Here are some points, each followed by its number:
6/1/-10/16/-7/-14/-18/-29/-6/17/5/-22/-19/32/34/26/34/-11/65/-22/-50/50/7/-52/36/28/62/-22/-77/-31/-51/32/7/38/-62/-1/8/-37/71/-36/31/-30/-96/-61/78/44/-4/-49/12/8/9 0
-13/-22/31/8/55/91/29/68/-34/9/8/6/-12/74/-52/11/-103/-41/-27/42/31/52/44/31/66/58/53/-72/76/-25/34/49/18/25/23/-67/127/-11/-55/105/-42/-3/61/2/-3/37/-45/-32/42/-49/-13 1
32/-7/6/12/15/-18/-6/-22/5/-10/0/-3/-23/3/9/9/7/-1/39/22/9/-5/-9/11/-5/22/15/-16/11/-18/-22/-3/7/31/-8/17/-7/0/-17/-18/15/9/23/19/17/25/18/-20/-29/4/36 2
28/-9/-65/-42/44/67/0/10/-58/12/-74/17/49/65/63/-66/-24/-55/-13/51/7/8/-43/31/8/-10/104/-64/72/-43/-21/90/-99/-41/24/-2/116/-81/8/72/-6/37/18/-24/50/-29/-51/41/46/-37/-37 3
11/15/-24/-1/15/28/-55/-37/-3/-12/-7/29/17/-51/55/8/45/-59/61/24/23/-8/-72/33/-43/-23/-17/-62/9/-7/-43/40/-84/-29/1/-10/-35/-50/-19/-23/37/35/-20/23/48/3/-14/76/-4/22/-51 4
-6/23/-6/-22/-12/-9/-8/-12/3/5/-19/34/14/-2/26/9/34/-15/18/-2/14/9/-8/0/1/-28/-5/-9/-9/9/-10/2/-29/-11/3/9/-44/-42/-6/-22/-2/-10/-26/14/-5/-27/11/23/2/22/-37 5
-41/-9/-5/24/-15/4/-12/10/-9/-5/-12/-10/-13/25/17/6/-3/-16/5/-11/-7/-5/-7/-6/11/11/-7/3/-14/-8/-30/42/1/-2/3/-4/15/-10/12/28/12/-1/-33/-34/22/10/0/-10/28/-11/-16 6
-60/-59/42/47/6/14/11/127/-117/54/-101/27/-27/36/-31/-41/-61/-12/-120/16/94/-119/-71/49/101/-59/-59/63/27/-28/-85/31/-80/-34/118/91/127/89/-65/80/-26/43/-35/15/-102/-3/50/4/103/-23/9 7
45/10/1/81/-6/-45/-8/-34/12/-9/31/-56/-62/-3/2/2/31/11/79/37/12/-16/-28/-11/-7/20/-10/8/-25/-44/-49/-31/55/66/-38/16/15/23/-7/-46/25/6/31/9/48/63/73/-28/-21/-6/118 8
-43/-1/16/10/-11/22/4/10/5/-16/10/18/5/-52/-18/-18/-16/8/-30/-22/-3/3/-15/-3/-32/-5/-37/18/0/41/28/-23/-5/-17/-14/-38/-31/31/-10/19/-19/-2/8/0/-41/-30/-11/15/-4/-3/-30 9
85/-9/10/15/16/5/43/14/3/-4/10/-16/-5/83/-62/-16/-53/14/-56/51/8/-42/21/41/10/30/-15/47/104/-24/37/-38/35/70/19/10/114/70/-82/104/-16/22/127/73/-38/56/34/-71/-1/-3/74 10
12/-5/9/21/7/31/-1/15/-35/-28/-4/-21/7/4/-4/-38/-33/1/-34/9/-15/-14/-18/9/-16/19/14/1/27/-14/4/17/-16/-1/-6/-3/52/27/8/38/-7/24/30/-14/-2/8/-11/-1/-1/-39/26 11
16/8/-45/-48/33/32/-48/-23/11/-14/-42/12/50/-23/66/-57/37/-26/29/-21/-15/5/-55/1/-42/-24/77/-52/-27/-10/-2/62/-67/-57/-14/11/-15/-75/59/-58/54/11/-88/-59/54/-38/-56/67/-10/-3/-78 12
-9/49/13/10/-12/-3/11/-30/4/-5/-11/31/22/-29/25/5/17/-6/17/6/1/-8/-26/-12/-31/-7/-44/14/7/3/8/-3/-69/-1/-16/30/-29/-15/-26/11/-21/19/24/16/-15/-43/31/60/-26/-3/-53 13
1/-3/-4/-6/8/-2/-21/-27/29/-21/25/-16/-21/-5/3/14/15/-9/78/18/0/31/2/1/-11/29/31/-59/-21/-19/-28/1/37/14/-11/-18/-18/-19/27/-50/32/-14/-50/-21/51/45/-38/1/1/2/11 14
39/-9/22/-48/-15/25/-9/-27/21/14/-31/54/9/40/10/43/41/-34/92/55/-25/37/57/43/12/18/12/-71/45/26/-24/-6/48/38/39/-29/-18/-68/-8/1/-15/-17/-4/26/17/30/-26/-7/22/-5/48 15
22/17/-13/-39/16/-24/-3/-24/44/0/13/2/34/-32/1/8/39/19/7/-5/-2/6/5/-7/-35/-20/5/-7/-11/16/25/-9/0/-21/-19/3/-60/2/13/-29/0/-4/-6/-9/7/-17/-10/20/-31/23/-38 16
-13/-1/2/21/0/9/-12/0/-1/-15/12/-8/-12/-2/16/3/-3/-9/11/4/-3/4/-12/-7/7/10/2/-10/-14/-21/-9/9/-10/5/-22/-17/-3/-5/10/-7/3/5/-5/-9/14/6/7/-5/-4/2/-3 17
-56/113/25/36/-16/-34/13/-57/46/5/22/53/38/-68/42/43/60/-5/48/-33/-15/-60/-41/-29/-42/-40/-127/74/-84/-24/0/-90/-109/8/-60/-17/-127/-12/-57/17/-26/-1/47/94/-73/-118/119/-22/-87/75/-59 18
15/-16/-6/15/0/12/-28/-24/11/-19/34/-10/-23/1/6/25/7/-13/73/21/6/34/-9/1/-1/39/40/-59/-22/-14/-38/23/24/23/-3/-31/-8/-30/25/-37/38/-12/-61/-26/64/47/-41/-10/4/-1/19 19
71/18/-8/-30/45/-19/61/17/29/-5/24/-9/63/2/-39/-7/-17/43/-109/4/7/-17/37/-4/-26/-24/-32/80/28/57/114/-55/14/-1/-4/24/-27/84/-47/26/-43/30/127/75/-71/-37/17/-25/-60/17/-20 20
-53/-8/-1/-34/-76/-53/34/40/-24/26/-85/65/-3/53/19/51/9/-34/-55/-32/-14/-38/51/-14/60/-64/-62/75/-35/80/2/-23/-18/-42/60/21/-62/-17/27/15/-42/-47/-104/15/-64/-77/47/32/61/22/-87 21
9/1/-2/29/-6/-25/-3/-12/3/-7/21/-37/-32/1/1/9/17/10/22/8/-6/10/2/-8/-7/20/13/8/-33/-10/-29/-10/22/18/-16/-2/2/8/13/-44/22/-8/-17/-9/29/33/7/-24/-13/-4/50 22
-15/-52/31/48/-64/-47/63/62/-55/40/3/-35/-50/77/-72/37/-64/14/-82/-5/-22/-23/89/0/77/-7/-72/127/39/22/40/-58/108/34/41/22/56/74/-34/73/-65/-23/49/35/-97/11/69/-54/54/-30/94 23
8/-6/-11/19/-2/5/-5/-5/0/-18/11/-15/-11/13/0/9/-7/-13/15/15/-1/-4/-13/11/2/8/-4/-11/6/-17/-21/-1/0/9/-10/-5/19/-6/-6/7/11/8/12/7/17/21/0/-11/-14/4/14 24
-30/42/-15/-56/-6/4/-18/-35/24/1/-38/100/44/-18/85/-1/58/-33/53/-5/8/12/-32/7/-11/-73/-29/-17/-9/2/-3/-12/-98/-35/12/0/-104/-104/-10/-12/-10/-11/-54/24/-19/-87/32/70/-11/33/-112 25
-54/-11/27/43/-16/-1/12/96/-62/11/-31/2/-62/27/-29/-40/-79/-16/-96/-16/41/-62/-5/-4/59/-40/-44/64/29/-3/2/2/-25/-12/63/38/77/25/-60/77/10/45/9/33/-60/3/51/39/52/-9/-4 26
-29/-15/-4/30/-14/5/-9/10/0/-19/-19/-3/-6/39/16/21/-16/-25/-1/-13/7/-8/-5/-6/14/6/-30/3/17/-20/-13/32/-23/6/-6/-25/40/-11/4/63/4/-2/-9/-22/19/15/2/-22/19/-9/-27 27
-84/-3/17/8/-2/4/-12/58/-32/20/-79/65/-6/-36/-17/-24/-11/-29/-82/-58/26/-76/-44/-2/38/-72/-87/53/20/62/-11/17/-68/-99/46/14/-4/-2/-76/50/-37/2/-42/42/-88/-95/26/84/42/-25/-113 28
-19/7/16/-12/-1/7/16/11/1/4/1/7/2/2/-9/0/-4/4/-5/-8/4/18/30/-6/13/-3/5/-2/-6/8/20/-6/15/1/3/-5/-10/-16/-1/-9/-11/-20/-11/-1/-11/-7/-5/3/16/1/-8 29
28/-8/-5/-43/5/-43/33/2/-6/35/-9/-17/2/12/-19/-20/15/48/-28/-13/-17/9/35/-7/15/-19/58/42/-10/23/31/-34/49/14/21/54/-3/16/25/-54/2/-23/4/-13/-14/-7/6/-11/17/4/36 30
10/2/-4/-4/5/-12/0/-5/14/5/7/-2/3/-11/-7/-4/11/11/4/2/8/-7/-4/5/-10/-1/1/5/1/5/2/-17/4/-3/-3/4/-16/6/-10/-17/2/-1/1/4/-2/1/4/2/-4/10/9 31
-49/55/7/-14/-33/-32/29/0/10/37/-21/23/12/-32/26/26/16/45/-46/-69/-32/37/36/-66/15/-38/-44/69/-85/48/55/-59/18/-25/-56/-26/-96/11/22/-31/-62/-45/-24/-34/-38/-92/26/-17/-3/20/-60 32
23/27/-11/-36/17/-34/-3/-37/46/6/0/13/23/-12/16/-16/70/5/60/-16/5/6/5/9/-26/-10/21/-24/-2/-10/-4/-21/15/-9/22/31/-80/-35/18/-79/11/-4/-14/4/17/-16/10/15/-23/40/-25 33
33/1/-17/-18/24/-30/13/-15/33/10/5/-11/29/-1/-2/-11/28/25/-2/-15/-14/10/33/-14/-15/9/24/-5/-8/1/27/-9/35/22/-17/11/-31/5/12/-19/-7/-4/15/-17/12/4/-18/-23/-32/6/9 34
-8/13/-13/-37/1/-34/19/-20/12/32/16/-15/-12/-25/1/8/44/21/42/-16/-12/68/39/-28/19/4/87/-9/-75/12/-2/-19/52/13/-16/15/-52/-43/57/-127/15/-56/-110/-49/48/7/-32/2/9/5/12 35
13/5/1/19/-2/-16/6/-7/10/-6/26/-27/-18/-1/-9/7/4/13/25/4/-1/12/3/-6/0/21/11/4/-19/-13/-14/-9/19/18/-20/-1/-1/10/4/-29/11/-7/-10/-5/24/30/7/-24/-11/4/30 36
Which three points above are nearest to each new point by angle? Their numbers follow each, nearest first.
-21/-2/7/-3/-23/-28/2/23/-7/21/-38/32/-2/12/-7/12/12/-12/-20/-22/-5/-21/25/-5/31/-37/-32/25/10/38/-10/1/-8/-2/47/16/-9/-4/-14/20/-26/-9/-10/5/-39/-27/16/5/30/13/-21 21 28 7
7/-4/-11/26/6/-3/-13/-20/7/-16/14/-14/-19/-3/1/3/9/-12/49/17/3/-3/-36/12/-9/30/19/-36/-3/-32/-39/16/-2/6/-7/-5/12/-19/-5/-14/26/12/-21/-2/42/31/1/1/-14/-4/25 19 24 14
8/-37/-14/26/-27/-3/-2/-8/-24/-22/13/-41/-42/64/14/32/-2/-15/53/7/-12/20/5/-12/32/39/35/-15/1/-46/-59/32/17/40/-8/5/62/-23/55/20/23/-5/-33/-38/53/65/10/-43/29/-27/49 0 19 24
23/-16/-25/-40/3/4/15/7/-25/-5/28/-19/7/-20/34/-41/6/23/-32/-17/-5/-20/-16/-7/-5/-13/105/0/-29/-19/13/25/4/-10/-36/5/39/26/37/-42/21/-6/-35/-49/24/-10/-12/9/0/-21/9 12 35 30
7/13/4/-6/14/-31/4/-14/22/10/18/-4/-14/-29/-4/-14/10/11/4/-2/6/-32/-7/6/-21/-4/-9/13/-10/-6/2/-41/9/-15/3/32/-43/19/-12/-54/13/4/12/17/-8/-1/24/5/-27/28/22 31 33 16
24/0/-10/-10/3/-23/4/-12/17/10/11/-5/4/10/-4/4/24/13/19/8/-4/9/13/3/-4/1/24/-6/-8/-2/-1/-11/16/11/3/20/-19/-10/10/-33/16/-7/-1/2/18/7/-1/-7/-9/19/10 33 34 35
-38/14/10/3/-11/26/-11/5/-6/-10/9/15/1/1/27/22/-11/-27/0/3/7/26/-25/-2/9/-12/-9/-19/-15/-4/-4/21/-29/-16/-19/-30/-4/-47/7/-6/0/-10/-36/10/8/-19/-9/23/9/5/-29 25 5 4
1/25/15/28/-8/3/-42/-21/16/-22/17/-5/-35/-49/5/-13/24/21/31/-1/27/-1/-20/-25/-39/-3/-13/-17/-22/3/-33/-16/6/2/-14/12/-20/35/-1/-15/13/16/-7/-14/17/40/26/3/-49/-7/30 8 22 36
29/-16/-4/14/26/-57/11/-31/40/5/68/-63/-16/-86/-35/6/15/41/1/-23/-14/-15/-11/-2/-46/-3/-4/34/-47/25/26/-61/31/-19/-14/47/-79/52/13/-104/37/12/-19/-2/-5/19/8/8/-29/43/57 31 36 22
11/-3/8/-47/-15/17/18/-22/0/34/-13/41/12/30/-12/37/25/-15/37/42/-8/8/43/27/4/-4/1/-18/44/24/16/-28/38/28/32/-13/-31/-47/-10/11/-33/-27/27/47/-3/-1/-21/4/25/11/17 15 29 5
-9/-4/0/8/-6/1/-7/3/-5/-3/-2/-3/-3/14/5/9/-1/-8/5/5/-1/6/1/1/6/1/2/-7/2/-1/-10/10/-5/6/-4/-11/6/-6/2/13/3/1/-4/-1/9/7/-3/-7/3/-3/-2 27 6 24
16/-20/7/1/2/-27/21/31/13/8/38/-32/-8/12/-77/-11/-18/51/-62/-18/15/-17/22/-28/34/7/-3/35/10/31/25/-28/65/-5/7/20/35/75/-40/5/-7/-15/32/13/-18/13/-3/-33/12/-3/18 23 10 20
12/9/6/-64/-4/-17/16/-40/25/30/-7/48/0/24/4/55/55/-12/80/9/-4/44/54/16/11/17/19/-63/2/27/-13/-21/58/34/25/-15/-45/-68/1/-32/-3/-41/-39/11/8/26/-34/1/19/29/14 15 14 35
-9/-7/17/6/7/56/8/30/-3/-12/3/-2/-2/27/-19/-3/-44/-7/-22/15/13/13/8/10/23/14/15/-29/31/-8/15/29/4/6/16/-29/48/-15/-20/44/-16/-10/33/9/-9/17/-16/-8/25/-11/-11 1 11 10
-56/13/-8/45/-26/-23/17/27/10/-2/24/-19/-14/-43/-10/3/-25/39/-70/-66/-36/24/10/-50/12/2/-34/97/-77/31/42/-26/8/-27/-64/-21/-38/68/26/-18/-26/-28/-30/-41/-28/-37/18/-18/-6/-11/-27 32 9 21
-1/10/-9/11/11/-19/-20/-15/19/-19/14/-4/0/-50/8/0/18/2/22/0/18/-19/-26/15/-24/-10/-10/-19/-7/11/-8/0/-12/-20/-1/-10/-24/4/-9/-29/22/12/-14/22/12/-1/1/31/-27/21/-1 4 31 16
3/-45/33/56/-61/-44/56/69/-34/41/-29/-16/-54/79/-60/9/-63/45/-120/-19/-34/-20/88/-27/89/16/-66/125/36/22/16/-72/88/30/40/59/70/108/-17/69/-51/-26/77/11/-93/20/60/-83/43/-40/78 23 10 26
